In the data rows, 500 means zero.
Some points, each followed by its number:
array([461, 347, 385, 599, 745, 472, 401, 506, 620, 612, 511, 471, 470, 393, 515, 381, 385, 576, 555, 577, 401, 603, 533, 581, 572, 392, 405, 447, 419, 486, 584, 542]) 0
array([515, 462, 518, 397, 462, 623, 639, 467, 475, 472, 484, 596, 464, 542, 702, 555, 590, 492, 402, 467, 347, 518, 438, 529, 390, 493, 604, 657, 531, 515, 408, 563]) 1
array([473, 388, 641, 547, 465, 602, 593, 550, 382, 415, 446, 477, 675, 375, 380, 502, 400, 547, 481, 449, 561, 489, 474, 514, 477, 528, 463, 336, 488, 417, 504, 533]) 2
array([422, 392, 403, 416, 495, 608, 436, 463, 583, 671, 537, 485, 500, 256, 516, 335, 378, 519, 549, 609, 489, 571, 597, 455, 536, 626, 268, 545, 467, 382, 312, 676]) 3
array([509, 649, 554, 545, 337, 297, 620, 375, 553, 439, 551, 600, 573, 556, 415, 483, 378, 538, 509, 684, 557, 558, 560, 422, 422, 587, 495, 416, 422, 403, 647, 488]) 4
array([481, 423, 493, 416, 598, 598, 496, 454, 532, 510, 637, 400, 528, 483, 665, 622, 480, 519, 449, 571, 392, 503, 570, 533, 452, 416, 457, 568, 569, 572, 497, 549]) 5
array([459, 538, 717, 585, 633, 293, 379, 420, 509, 561, 86, 633, 24, 785, 389, 235, 831, 729, 482, 350, 439, 363, 422, 618, 591, 790, 450, 536, 683, 265, 632, 539]) 6
array([527, 521, 522, 415, 497, 557, 590, 491, 473, 454, 531, 496, 491, 533, 551, 485, 564, 465, 472, 507, 430, 472, 489, 463, 435, 486, 532, 530, 437, 467, 437, 505]) 7
array([391, 399, 536, 589, 633, 672, 636, 487, 397, 269, 589, 665, 441, 547, 778, 714, 358, 532, 276, 642, 425, 430, 434, 483, 481, 412, 596, 436, 661, 752, 621, 341]) 8
array([149, 539, 492, 711, 655, 197, 819, 675, 318, 354, 487, 575, 388, 413, 750, 817, 450, 300, 491, 394, 356, 146, 672, 387, 321, 85, 330, 341, 634, 481, 417, 426]) 9
array([272, 581, 603, 569, 565, 440, 647, 596, 526, 289, 519, 397, 397, 386, 427, 603, 489, 239, 526, 343, 467, 367, 553, 534, 688, 417, 506, 367, 423, 497, 521, 441]) 10
array([510, 429, 519, 532, 531, 642, 518, 527, 432, 502, 503, 530, 370, 519, 492, 435, 483, 643, 510, 511, 441, 619, 301, 659, 513, 535, 429, 407, 453, 674, 599, 465]) 11
array([434, 452, 426, 435, 517, 563, 408, 373, 592, 633, 483, 555, 464, 273, 546, 417, 445, 476, 476, 579, 514, 503, 571, 400, 620, 607, 348, 581, 462, 546, 335, 603]) 12
array([698, 799, 147, 355, 201, 554, 478, 524, 321, 760, 447, 741, 393, 687, 446, 330, 625, 571, 536, 512, 504, 321, 481, 54, 466, 658, 619, 696, 397, 481, 491, 361]) 13
array([633, 247, 501, 653, 369, 999, 367, 405, 523, 374, 496, 339, 912, 323, 263, 454, 134, 708, 614, 507, 571, 685, 233, 602, 675, 415, 477, 341, 410, 575, 270, 751]) 14
array([523, 481, 661, 710, 541, 558, 425, 687, 419, 622, 539, 290, 446, 533, 552, 624, 427, 540, 365, 569, 559, 618, 619, 712, 484, 509, 146, 508, 761, 721, 538, 574]) 15
array([385, 580, 505, 570, 516, 390, 489, 369, 463, 520, 416, 465, 521, 314, 329, 536, 531, 403, 520, 448, 604, 459, 570, 603, 509, 563, 416, 386, 601, 433, 586, 541]) 16
array([487, 450, 593, 556, 438, 747, 463, 440, 445, 481, 623, 543, 556, 440, 529, 573, 433, 493, 561, 514, 379, 550, 442, 448, 403, 418, 611, 445, 442, 617, 403, 470]) 17
array([444, 420, 544, 405, 440, 517, 564, 350, 467, 483, 581, 560, 560, 496, 575, 580, 467, 550, 430, 595, 548, 466, 587, 452, 523, 678, 463, 537, 604, 412, 569, 532]) 18
array([499, 583, 597, 418, 464, 464, 495, 487, 482, 482, 594, 400, 553, 481, 457, 462, 521, 505, 587, 530, 461, 468, 601, 475, 494, 601, 472, 509, 519, 440, 474, 506]) 19
array([557, 584, 541, 585, 615, 363, 504, 633, 478, 594, 444, 394, 427, 558, 327, 455, 650, 554, 520, 466, 464, 439, 524, 585, 438, 428, 481, 512, 550, 574, 575, 431]) 20
array([358, 393, 467, 410, 473, 419, 626, 306, 637, 298, 545, 362, 603, 336, 487, 368, 553, 341, 490, 513, 577, 473, 425, 543, 502, 567, 478, 405, 383, 332, 440, 479]) 21
array([579, 534, 528, 273, 383, 544, 607, 400, 500, 500, 674, 564, 580, 454, 548, 447, 528, 457, 463, 553, 489, 492, 569, 402, 435, 552, 461, 584, 324, 442, 416, 596]) 22
array([335, 319, 340, 537, 642, 511, 437, 433, 573, 597, 439, 519, 373, 181, 579, 383, 390, 578, 574, 596, 428, 572, 417, 554, 715, 477, 257, 490, 392, 317, 469, 688]) 23
array([552, 530, 548, 454, 576, 503, 429, 493, 590, 463, 467, 479, 527, 456, 481, 463, 485, 567, 521, 458, 357, 486, 506, 453, 617, 471, 580, 508, 448, 454, 508, 524]) 24
array([369, 755, 764, 575, 372, 291, 633, 469, 512, 451, 523, 323, 799, 732, 393, 420, 506, 328, 546, 346, 385, 377, 643, 402, 347, 547, 457, 537, 453, 322, 593, 362]) 25
array([379, 518, 744, 685, 436, 333, 518, 414, 656, 479, 544, 467, 615, 630, 379, 430, 472, 512, 561, 530, 491, 405, 342, 404, 554, 630, 507, 486, 528, 257, 480, 381]) 26
New points follow, each followed by the numbers of its three nearest points above by angle, nearest first.
array([459, 439, 596, 614, 490, 509, 460, 577, 505, 557, 534, 391, 471, 486, 502, 540, 417, 544, 489, 543, 506, 562, 523, 583, 542, 541, 359, 448, 657, 578, 514, 490]) 15 11 0
array([603, 456, 432, 480, 619, 517, 357, 470, 519, 599, 452, 453, 508, 375, 484, 477, 585, 572, 474, 491, 472, 545, 461, 572, 538, 396, 396, 403, 501, 499, 425, 446]) 0 23 12
array([610, 562, 555, 319, 541, 294, 523, 452, 483, 417, 472, 559, 453, 507, 501, 452, 684, 461, 503, 525, 436, 534, 527, 539, 435, 557, 508, 494, 539, 394, 609, 357]) 6 19 20
array([681, 570, 494, 466, 371, 704, 423, 634, 455, 587, 452, 609, 273, 646, 490, 397, 569, 542, 513, 314, 559, 492, 282, 215, 466, 588, 461, 501, 469, 642, 322, 545]) 13 11 7
array([364, 613, 440, 611, 407, 480, 563, 550, 493, 359, 365, 376, 430, 654, 461, 541, 486, 338, 469, 380, 651, 440, 417, 575, 677, 587, 601, 596, 479, 505, 543, 595]) 10 6 25
array([361, 509, 439, 595, 558, 682, 372, 527, 493, 483, 420, 384, 525, 525, 468, 525, 552, 427, 463, 470, 494, 439, 481, 587, 543, 460, 491, 608, 569, 566, 400, 524]) 15 14 5
array([411, 617, 556, 515, 394, 357, 634, 225, 598, 597, 464, 282, 669, 576, 399, 584, 538, 457, 391, 583, 430, 425, 641, 655, 341, 459, 668, 489, 543, 338, 530, 401]) 25 4 26
array([454, 449, 451, 484, 587, 365, 476, 392, 564, 497, 373, 613, 349, 502, 523, 480, 636, 536, 447, 421, 583, 503, 395, 535, 535, 688, 484, 460, 609, 423, 582, 503]) 6 16 18
array([430, 534, 446, 625, 554, 446, 473, 614, 600, 447, 464, 387, 560, 493, 491, 473, 498, 466, 512, 354, 524, 427, 542, 640, 549, 471, 595, 588, 446, 471, 515, 602]) 10 20 24
array([365, 624, 587, 381, 503, 707, 542, 334, 546, 579, 657, 495, 485, 392, 503, 550, 433, 462, 548, 628, 367, 492, 566, 367, 403, 567, 481, 396, 471, 489, 506, 424]) 17 22 19
array([512, 676, 668, 487, 547, 411, 587, 501, 560, 364, 522, 467, 529, 568, 559, 438, 501, 427, 625, 391, 430, 438, 599, 378, 460, 518, 533, 530, 500, 516, 376, 475]) 25 19 7
array([231, 814, 503, 586, 526, 653, 284, 599, 270, 702, 231, 815, 127, 461, 447, 533, 635, 467, 411, 217, 755, 252, 645, 403, 523, 618, 529, 581, 672, 468, 458, 546]) 6 13 16
array([485, 569, 401, 249, 513, 264, 425, 570, 566, 455, 555, 596, 429, 440, 452, 388, 736, 377, 566, 429, 625, 466, 557, 404, 654, 547, 418, 601, 395, 541, 406, 321]) 13 22 12
array([719, 487, 484, 311, 431, 452, 534, 335, 496, 507, 373, 458, 672, 417, 517, 505, 601, 433, 505, 406, 476, 517, 489, 677, 394, 553, 627, 351, 412, 393, 585, 442]) 21 22 16
array([571, 560, 397, 464, 421, 577, 482, 510, 596, 515, 491, 588, 352, 549, 424, 186, 559, 479, 542, 435, 366, 528, 256, 269, 506, 631, 461, 544, 340, 682, 387, 671]) 13 12 11
array([670, 674, 549, 478, 468, 538, 515, 590, 515, 408, 495, 613, 578, 647, 381, 496, 630, 458, 598, 419, 571, 501, 383, 416, 522, 582, 672, 534, 448, 510, 516, 498]) 13 7 25
array([428, 495, 608, 633, 405, 536, 402, 412, 535, 791, 696, 381, 745, 642, 552, 608, 294, 562, 409, 623, 270, 515, 623, 477, 273, 451, 501, 601, 606, 529, 491, 476]) 5 17 15
array([576, 526, 526, 526, 418, 425, 593, 441, 416, 521, 670, 635, 490, 570, 552, 555, 553, 541, 458, 664, 467, 548, 529, 362, 320, 473, 495, 471, 509, 437, 496, 303]) 4 13 7
array([493, 581, 612, 412, 551, 393, 440, 582, 625, 518, 575, 223, 569, 435, 511, 352, 537, 376, 476, 543, 490, 524, 708, 520, 424, 513, 434, 507, 463, 515, 470, 519]) 19 25 21
array([421, 570, 587, 638, 598, 459, 677, 649, 398, 441, 708, 348, 615, 779, 618, 687, 613, 461, 318, 684, 439, 275, 761, 351, 216, 213, 380, 569, 676, 511, 581, 273]) 9 25 8
array([537, 732, 629, 731, 331, 594, 359, 564, 380, 558, 266, 580, 374, 562, 280, 489, 397, 467, 644, 374, 506, 423, 240, 338, 492, 494, 677, 465, 488, 599, 390, 560]) 13 17 6
array([736, 658, 567, 489, 382, 638, 408, 624, 517, 518, 576, 693, 463, 647, 410, 342, 607, 574, 598, 336, 522, 487, 378, 353, 392, 666, 549, 578, 409, 518, 273, 524]) 13 7 22
array([353, 569, 390, 693, 608, 856, 394, 535, 353, 399, 515, 379, 481, 469, 565, 734, 422, 490, 244, 406, 691, 380, 501, 536, 638, 470, 571, 532, 652, 542, 373, 619]) 8 15 14
array([439, 373, 427, 598, 426, 592, 417, 640, 544, 332, 326, 512, 480, 423, 323, 684, 352, 627, 601, 463, 760, 614, 237, 554, 745, 520, 663, 318, 489, 717, 404, 569]) 14 11 2
array([548, 666, 545, 505, 535, 522, 563, 598, 484, 371, 511, 440, 467, 658, 406, 600, 601, 491, 455, 346, 428, 339, 383, 505, 422, 350, 734, 539, 534, 506, 545, 372]) 20 7 25
array([628, 780, 428, 203, 505, 262, 560, 631, 515, 465, 639, 592, 439, 526, 407, 276, 818, 383, 696, 353, 572, 376, 391, 354, 652, 557, 484, 688, 337, 403, 493, 368]) 13 22 19
array([595, 527, 569, 579, 378, 673, 408, 786, 468, 487, 428, 145, 664, 479, 215, 315, 435, 366, 679, 179, 632, 631, 429, 707, 617, 548, 555, 452, 610, 711, 415, 722]) 14 2 15
array([333, 587, 633, 786, 448, 677, 521, 582, 473, 482, 627, 470, 473, 595, 368, 499, 314, 378, 524, 629, 354, 427, 409, 358, 340, 460, 513, 512, 558, 609, 434, 541]) 17 8 26
array([472, 511, 602, 523, 463, 464, 497, 472, 474, 429, 458, 590, 420, 549, 554, 613, 444, 465, 466, 472, 542, 514, 505, 451, 513, 480, 583, 426, 512, 493, 535, 439]) 8 9 10
array([578, 524, 655, 563, 415, 608, 462, 583, 489, 339, 400, 464, 642, 523, 259, 655, 369, 550, 537, 406, 635, 647, 370, 615, 648, 489, 557, 519, 559, 570, 508, 614]) 14 2 15
array([532, 489, 477, 464, 608, 482, 446, 541, 516, 534, 562, 474, 527, 459, 526, 471, 606, 525, 423, 505, 467, 536, 485, 548, 586, 465, 471, 580, 612, 514, 523, 473]) 5 15 20
array([531, 531, 407, 645, 426, 454, 309, 551, 606, 585, 410, 528, 439, 539, 374, 298, 562, 664, 572, 487, 495, 569, 337, 492, 556, 584, 588, 561, 425, 484, 564, 540]) 6 13 24
array([520, 561, 491, 335, 465, 446, 598, 377, 376, 479, 644, 636, 467, 625, 667, 658, 661, 399, 380, 566, 372, 347, 744, 362, 451, 478, 633, 660, 475, 268, 507, 365]) 7 22 1
array([556, 369, 434, 521, 341, 798, 464, 562, 429, 491, 478, 546, 562, 421, 460, 575, 345, 641, 434, 546, 605, 704, 430, 485, 597, 668, 525, 516, 495, 621, 554, 715]) 14 11 2
array([524, 462, 407, 419, 536, 398, 584, 390, 446, 624, 473, 635, 572, 555, 604, 613, 667, 397, 382, 599, 413, 343, 642, 425, 309, 398, 290, 594, 678, 395, 526, 290]) 9 18 5
array([653, 562, 459, 426, 670, 487, 509, 538, 577, 465, 601, 308, 652, 342, 482, 586, 549, 411, 467, 426, 452, 414, 528, 569, 525, 366, 469, 444, 481, 483, 322, 613]) 5 24 10
array([564, 482, 546, 485, 535, 474, 491, 491, 581, 559, 486, 517, 491, 619, 664, 634, 554, 471, 406, 501, 641, 514, 542, 547, 466, 556, 396, 486, 564, 561, 477, 569]) 15 5 18
array([553, 496, 498, 506, 563, 217, 596, 471, 569, 451, 489, 602, 324, 619, 716, 324, 531, 354, 583, 426, 83, 439, 597, 447, 469, 395, 495, 409, 429, 596, 502, 419]) 9 7 24
array([448, 432, 514, 652, 548, 391, 417, 447, 573, 736, 511, 483, 345, 424, 509, 567, 421, 514, 601, 429, 502, 558, 464, 588, 446, 395, 583, 413, 563, 621, 462, 467]) 0 20 15
array([678, 369, 521, 413, 484, 538, 546, 598, 484, 567, 593, 535, 586, 540, 571, 475, 488, 564, 486, 664, 485, 636, 453, 480, 525, 431, 475, 619, 515, 568, 479, 458]) 5 22 1
array([484, 528, 537, 567, 413, 401, 553, 500, 400, 422, 419, 622, 453, 564, 531, 585, 416, 427, 436, 450, 516, 485, 466, 461, 489, 465, 526, 358, 518, 495, 474, 449]) 9 8 10
